Which row each row swaps with, under one turn or mirror:
The rows were stretched afterwards, more along some directions than others.
lus: [ 0.33  1.16  2.93 -1.84 -2.24  0.78 -0.07 -1.52  3.11  0.08 -0.54  0.04
 -2.11  0.52 -0.39 -2.15  0.59  2.00]
mimu: [ 1.65 -2.89 -5.25 -0.21  1.06  1.30  1.85 -1.04  1.62  1.32  0.74 -2.05
 -0.22 -1.62 -2.29  1.19 -0.58  2.51]
peme: [-2.69 -1.48 -0.42 -3.99 -1.91  2.17  1.91 -2.62 -1.00 -2.76 -4.39  0.59
 -2.73  5.95  2.18 -1.10 -2.09 -1.11]
Rozu: [ 0.33 -0.59 -2.53  2.69  0.00 -1.23  1.18  1.20  3.06 -0.12  0.54 -0.33
 -1.21 -3.25 -0.70  1.72 -1.22  0.26]
Zon: [-0.54 -2.05 -5.08 -1.66  1.22  1.87  2.11 -1.18  0.71  3.01  0.07 -2.30
  0.78 -1.48 -2.37  1.46 -1.08  1.23]
furad: [-0.36  0.95  0.25  2.23 -2.75 -2.13  1.89  0.48  1.73 -2.90 -0.28  2.27
 -1.37  1.73  1.90 -0.74 -0.05  3.05]
kibov: [-0.47 -0.73  0.17  1.80 -1.75 -2.20  1.38  0.39  2.02 -2.39 -0.03  2.08
  1.02 -0.98  2.19 -0.77  1.19  4.16]
gakul: [ 1.05 -2.20 -3.72  0.22 -1.31 -0.74  0.17 -0.63  3.48 -3.08 -1.33  0.46
 -1.80 -0.90  3.82 -1.42 -1.46 -0.47]
sukes: [ 0.38 -2.24  0.43 -3.82 -2.31  0.63  2.24 -2.97 -0.29 -3.61 -4.05  0.69
 -2.33  5.43 -0.69 -2.37  0.15  2.45]
bav: [ 1.14 -2.38 -3.87  0.40 -1.71 -1.62  0.11 -0.16  4.17 -1.81 -1.82  0.71
 -1.07 -1.28  4.39 -0.50 -0.14 -0.18]
Tusu: [-0.11 -2.62 -1.79 -2.52 -3.42  0.59  3.83 -2.83 -0.10 -2.42 -3.26  1.53
  0.64  2.33 -0.77 -0.62  2.72  4.66]
Sem: [ 1.85 -1.54 -3.51  1.07 -1.92 -1.33  0.47 -1.36  2.53 -3.45 -1.89  2.59
 -1.06 -1.34  3.98 -1.93  0.22  1.25]
mem: [-1.42 -2.26 -0.16 -4.13 -2.32  1.90  2.90 -3.44  1.04 -3.09 -4.75 -1.04
 -3.85  5.76  2.32 -1.60 -1.48 -0.35]
Libo: [ 0.64  0.49  2.71 -2.10 -2.83  0.34  1.79 -0.24  4.12  0.60 -1.00  0.97
 -2.11  0.34 -0.87 -2.25  0.42  3.05]
Bubap: [ 1.02  1.47  1.47 -1.63 -2.36 -0.38  1.41 -1.15  3.38  1.33 -1.31 -0.12
 -0.68 -1.01 -0.27 -1.11  1.21  1.95]
vulo: [-1.31  0.72  1.44 -0.47 -3.80 -1.54  2.99  1.04  1.97 -3.59 -2.07  2.81
 -0.95  1.37  2.67 -1.22 -0.68  1.67]
subi: [-1.66 -2.25  0.60 -3.76 -3.01  0.73  2.67 -2.77  0.92 -1.90 -4.18 -1.10
 -3.40  5.68  2.08 -1.20 -0.96  0.39]
pefi: [-3.55  0.10 -1.90 -0.49 -1.72  2.20  2.27 -2.36 -3.39 -2.19 -2.15 -0.21
 -3.08  1.90  2.50 -1.48 -2.62 -3.84]
tured: [-0.75 -1.64  0.13 -2.77 -2.52  2.17  2.61 -1.54  0.31 -0.30 -3.39 -0.51
 -0.99  3.06 -0.49 -2.20 -2.15 -2.08]
Migu: [-3.14 -1.55  1.47 -0.95 -1.12  1.83 -0.57 -1.90 -1.11  0.00 -2.80 -1.84
 -1.34  3.53  1.13  0.00 -0.98 -2.91]
Nup: [ 1.28 -0.99 -5.84  1.81 -0.06 -1.92  2.78  0.54  2.46  0.64 -1.74 -1.65
 -1.18 -2.14 -0.70  1.47 -3.39 -0.61]
Bapu: [-1.58 -1.57  2.02 -2.01 -1.72  2.39  2.50 -2.00 -0.60 -0.86 -1.65 -1.51
 -2.07  3.55 -2.66 -0.03 -0.78  0.12]
Vupo: [-0.48 -1.31  1.18 -3.13 -2.45  1.14  2.84 -3.22  0.30 -3.64 -4.14  1.30
 -2.93  5.56  0.25 -1.29 -0.34  4.27]
Kolu: [ 1.48 -3.10 -4.01 -1.19 -2.20  1.00  2.81 -2.09 -1.02 -4.23 -2.59  0.44
  1.56  1.83  1.00  0.57  1.32  0.87]
soku: [ 0.96 -1.00 -4.04 -2.40  0.26  2.34  2.36 -3.08 -0.20  0.73 -0.63 -3.02
  0.12 -0.50 -2.47  1.80  0.22  0.70]
bifep: [-0.78  0.87 -0.06 -3.47 -0.64  1.60 -1.77  1.24  2.38 -1.35 -1.75  1.75
  2.20  0.59  2.15 -1.22  1.14 -3.03]
bim: [-0.61 -1.38 -4.43 -0.22  1.80  2.49  0.73 -1.57  1.63  0.93  1.23 -2.64
 -0.37 -2.01 -0.14  1.33 -0.86 -0.18]
kur: [-0.49 -2.10 -1.14 -2.27 -3.95  1.95  1.91 -0.85  0.49 -2.69 -2.15  3.67
  0.82  3.61 -0.02 -2.04  1.60  1.78]
Ren: [-2.97  0.26 -2.28  0.61 -2.59  0.98  2.26 -2.34 -3.93 -2.65 -2.56  0.24
 -2.43  2.04  2.36 -0.31 -1.89 -1.99]
dup: [-0.05 -1.85 -3.74  0.73 -0.23 -0.52  0.44  0.14  2.59 -2.90 -1.06  3.18
 -0.97 -1.53  4.10 -2.37 -0.69  0.57]
Logum: [ 0.08 -0.55 -1.30 -0.46  0.39 -0.92 -0.89  2.07  1.91 -1.22 -3.41  0.00
  0.58  0.87 -0.74  1.94 -1.32 -2.85]
puvu: [ 1.01 -0.66 -2.80  0.30 -1.57 -0.86 -0.91 -0.56  2.50 -3.41 -2.27  2.40
 -0.98 -0.46  4.89 -1.10 -0.45 -1.37]
fugo: [-1.21  1.37 -0.63 -2.21 -1.56  1.72  2.23 -2.69 -2.89 -2.59 -2.29 -0.56
 -2.38  2.38  2.39 -0.63 -0.87 -2.73]
solut: [-1.48  0.01  1.56 -0.44 -1.06 -1.20 -1.24  1.94  2.57 -1.94 -3.30  2.86
  0.03  1.92  1.13  0.17 -0.45 -1.64]
mezik: [-0.64  1.38  2.89 -3.44 -2.61  1.64  1.58 -2.09  2.92  0.04 -1.45 -0.98
 -2.63  1.71 -1.30 -1.32  0.44  1.47]
miban: [-1.28 -0.51 -0.23 -0.15 -0.51 -0.44 -1.28  2.37  1.43 -1.53 -3.70  1.82
  1.50  1.29  1.03  1.60 -0.82 -2.50]
Fasib: [ 2.22 -1.44 -5.61  0.58  0.40  0.00  1.94 -0.99  1.66  2.15 -0.15 -2.63
  0.67 -1.72 -2.19  1.36 -0.43  2.89]
vite: [ 0.93 -2.34 -3.23  0.76 -1.23  0.82 -0.42 -0.81  2.25 -3.67 -0.36  3.96
  0.05 -1.76  3.77 -2.42  0.00  2.29]
Rezef: [-0.03  1.31 -0.93 -2.10 -0.35  0.03  2.22 -0.08  4.07  1.97 -0.16 -0.50
 -1.43 -2.39 -0.35 -0.75 -1.02  0.58]
Vuge: [-2.05  1.85 -3.29 -2.47 -1.23  1.51  2.83 -3.04 -2.29 -1.78 -1.65 -1.57
 -2.41  2.09  1.75 -0.32 -0.62 -1.41]
Ledi: [ 0.24 -0.34 -2.71 -2.24  0.45  0.39 -0.84  2.58  1.89 -0.88 -1.92  1.66
  1.68 -0.93  0.30  1.24 -0.82 -2.93]
femo: [-1.96 -2.61  0.01 -3.65 -1.70  1.43  2.41 -2.03  0.09 -2.33 -4.07  0.98
 -2.04  5.55  0.50 -1.61 -1.67  1.56]
rifu: [-1.13  1.78  1.52 -1.83 -0.91  1.08  0.97  0.16  3.21  0.96 -0.10  0.15
 -0.42 -1.42  0.47 -0.56 -0.51 -0.01]
bafa: [-1.98 -0.30 -3.50  1.63 -0.72 -1.81  0.49  0.67  2.27  1.24 -2.42 -0.71
 -2.23 -1.46  0.72  2.15 -1.94 -1.27]
vekuf: [-0.76  0.52  0.87 -2.56 -3.11  1.41  2.07  0.09  3.25  2.13 -1.51  1.34
 -0.49  0.18 -0.61 -2.85 -0.27  2.11]
vavap: [-1.04 -1.87 -4.90 -1.38  1.63  2.74  1.40 -1.78  1.43  1.76 -0.18 -1.79
 -1.06 -0.75 -1.06  1.22 -1.07  0.92]
korop: [-2.70 -1.07 -2.97  0.15 -1.44  1.37  2.01 -3.26 -3.86 -2.83 -1.96  0.16
 -2.49  2.71  1.74 -0.52 -1.41 -1.87]
feluv: [ 1.77 -1.72 -3.22 -3.57  0.59  2.45  2.05 -2.99  0.60  1.26 -0.57 -3.03
  0.39 -0.10 -2.63  0.21  0.28  0.09]

vekuf pairs with Fasib
bav pairs with subi
kibov pairs with Tusu
Sem pairs with femo
vulo pairs with Kolu
rifu pairs with soku
furad pairs with kur
Rozu pairs with Bapu
Zon pairs with Bubap

